kifi: [141 138 146 145 114 135 156 128 111 117 189  87 186 115 109 123  93 113
  99 148 170 157 163 144 133  97 187 116  24 116 144 152 135 172]
lukom: [132 117 133 146 114 109 160 144 112 105 175  88 173 134 113 113 104 122
 107 149 161 178 168 126 131 104 182 129  60 103 138 165 123 182]
som: [120 112 149 122 108 144 137 134 106 111 172 116 185 114 115 106 111 128
 116 143 158 150 158 108 139 108 165 117  81 123 148 176 120 161]
Papun: [130 126 149 132 109 142 145 130 108 115 181 103 186 112 113 114 104 122
 107 145 164 151 160  99 131 115 175 115  52 121 147 163 128 165]
Kifak: [117  92 127 135 112  99 153 156 108  95 160 102 165 145 101 101 101  99
 139 146 151 187 170  99 131 114 169 137 109  98 137 185 109 184]
vuti: [146 138 137 155 117 116 168 135 114 112 189  74 178 125 102 126  86 100
 119 149 161 178 170 150 130  96 194 121  21 107 138 149 134 181]
Numed: [130 132 157 125 108 159 137 121 108 121 184 109 195 101 119 116 107 134
  99 144 166 137 156 127 139 100 172 107  44 132 151 161 131 156]
tail: [107 149 161 178] | [168 126 131 104 182 129  60 103 138 165 123 182]
tail: [ 99 131 114] | [169 137 109  98 137 185 109 184]
tail: [115 109 123] | [ 93 113  99 148 170 157 163 144 133  97 187 116  24 116 144 152 135 172]
tail: [113 114 104 122 107] | [145 164 151 160  99 131 115 175 115  52 121 147 163 128 165]

Zotet: [113 117 129  85 106 152 125 194 127 118 129 134  58 120 124 118  93 158
 151 153 147 151]
Nasag: [143 143 104 125 136 144 127 123 143 135 133 127 161  95 104 111 102 144
 136 131  71 141]
Bisa: [127 115 147 116 159 152 127 130 106 126 116 111 161 133 136  95 131  71
 104 102 144 126]
rev: [147 153 151 158  93 118] | Zotet
[113 117 129  85 106 152 125 194 127 118 129 134  58 120 124 118  93 158
 151 153 147 151] | Zotet
[116 111 161 133 136  95 131  71 104 102 144] | Bisa

Sofug: [ 68  50 159 153 156  81]
negig: [199 180 174 151  87 185]
Mivi: [ 73 117  83 112  63 192]
lazi: [ 95  69 130  94 180  26]
robi: [133 101  62 207 130 141]
par: [181 117  83 112  63 192]
Napob: [200 184 171 154  85 111]
Fopa: [101 133  62 177  49 151]
mov: [185 149 147  25 174 126]
then: [101 133  62] | [177]
[200 184 171 154  85 111] | Napob

Beded: [ 50 100 182 164 136 151]
biz: [100  50 115 103  99  65]
Mekeb: [ 74  65 158 152 137 151]
Zivez: [ 96 143 139  54 125  83]
tovin: [123 143 139  54 125  83]
loseb: [ 50 100 182 164  97  81]
[ 50 100 182 164 136 151] | Beded
tail: [152 137] | [151]

ribom: [130 125 124 126 130 132 128 126 127 130 127 132 127 129 128 126 132 128
 126 132 123]
Tapus: [126 127 130 124 132 130 128 126 127 130 127 132 127 132 133 126 132 128
 126 111 123]
letob: [130 125 124 126 130 132 128 126 127 130 127 132 127 129 128 126 132 128
 126 132 129]
[130 125 124 126 130 132 128 126 127 130 127 132 127 129 128 126 132 128
 126 132 129] | letob
[130 125 124 126 130 132 128 126 127 130 127 132 127 129 128 126 132 128
 126 132 123] | ribom

fopu: [113 130 194 179 150 150 118 118 115 109 117 124 164 116  85 121  94 174
  66  44 168  83 150 147 137 141 130 124 177 153 110  84 100 113 189 155
 128  81  92  52  98 140 129 108 110 157 125 153  96  73  96]
Motek: [131  76  72  89  59  68 174 126 140 114 111 140 131 193 125 104 145  65
  96  73  55 161  79 125 111 204  76 160 121 113  60 142 203 126 103 111
 193 132  82 178 155 167 179 201 188 103  77 105 113 183 184]
bekam: [141 130 124 177 156 110  84 100 113 189 155 135 155 191  86  86 120  73
  65  44  62 129  75 133 113 223  57 159 148 123  24 108 195 108 132 124
 203  95  37 126 133 183 187 203 182 112  59 110  79 149 171]
ses: [117 136 194 115 150 118 179 118 150 109 118 135 155 191  88  86 120  73
  65  44  62 129  75 133 113 223  57 159 148 123  24  86 195 108 132 124
 203  95  37 126 133 183 187  94 182 112  59 152  79 149 171]
bagaz: [121  96 152 152 101 107 149 116 131 103 108 129 164 159  88 108 107 127
  81  77 114 108 113 144 128 196  97 149 169 140  62  95 151 114 172 142
 170  87  62  93 123 168 167 160 156 138  89 135  92 119 137]
[194 179 150 150 118 118 115 109] | fopu
[141 130 124 177 156 110  84 100 113 189 155 135 155 191  86  86 120  73
  65  44  62 129  75 133 113 223  57 159 148 123  24 108 195 108 132 124
 203  95  37 126 133 183 187 203 182 112  59 110  79 149 171] | bekam
tail: [133 183 187 203 182] | [112  59 110  79 149 171]
then: [141 130 124 177 153 110  84 100 113 189 155] | [128]
rev: [126 203] | Motek
[149 169] | bagaz

vazi: [168  41  42 201 198]
Kupi: [201  34  53 219 200]
sez: [211 181 207 109  54]
kug: [168  42 201  41 198]
rev: [ 42  41 168] | vazi
then: [ 41  42 201] | [198]
then: [181 207 109] | [54]
common vazi Kupi:  | [201]
rev: [ 54 109 207 181] | sez
then: [168  42] | [201]
rev: [ 34 201] | Kupi

madof: [175  85 135  56 138 118 123  26 202 101 148 195 148  86 106 101  67 142
  60 110  91 150  50 122  99 145 148 160 116 200 111]
faz: [175  85 135  56 138 118 123  26 202 101 125 195 148  86 106 101  67 142
  60 110  91 150  50 122  99 145 148 160 116 200 111]
veziv: [175  85 135  56 138 118 123  26 202 101 125 195 148  86 106 101  67  73
 199 168 108 101 176 104 133 119 134  78 144  84  93]
[175  85 135  56 138 118 123  26 202 101 125 195 148  86 106 101  67 142
  60 110  91 150  50 122  99 145 148 160 116 200 111] | faz
rev: [148 101] | madof

Vanaf: [123 188 196 149 157  78  65]
musez: [172 120  88 171  94 140 168]
sodob: [162  93  86 133 128 214 225]
zaz: [116 194 203 148 167  72  58]
Penod: [159  98  90 133  95 212 222]
bopop: [177 113  84 168  99 159 186]
Kaz: [133 138 155 121 163 172 158]
sok: [168 125 103 165 115 152 174]
tiva: [155 122  86 161  94 143 168]
then: [155 121] | [163]
[162  93] | sodob
common tiva bopop:  | [168]

goli: [141 141 148 160]
Bezu: [140 171 147 160]
pavun: [137 138 130 163]
Zerak: [141 218 193 177]
benu: [142 170 161 163]
Nur: [162 139 157 170]
Luk: [157 171 163 151]
tail: [171 163] | [151]
[157 170] | Nur
[171 147] | Bezu
[170 161 163] | benu
[130 163] | pavun
[141 141 148 160] | goli

peken: [189 182 113 179 144  86  88 190 192]
veka: [106 122  61  86 102  56 137 187  56]
kofof: [102 130  93 129 147 113 113  83 152]
vona: [115 106 130 107  61 190 187  86  37]
common kofof veka:  | [102]
rev: [ 86  61 122] | veka
then: [130 107  61 190 187  86] | [37]
common kofof vona:  | [130]
common peken kofof:  | [113]

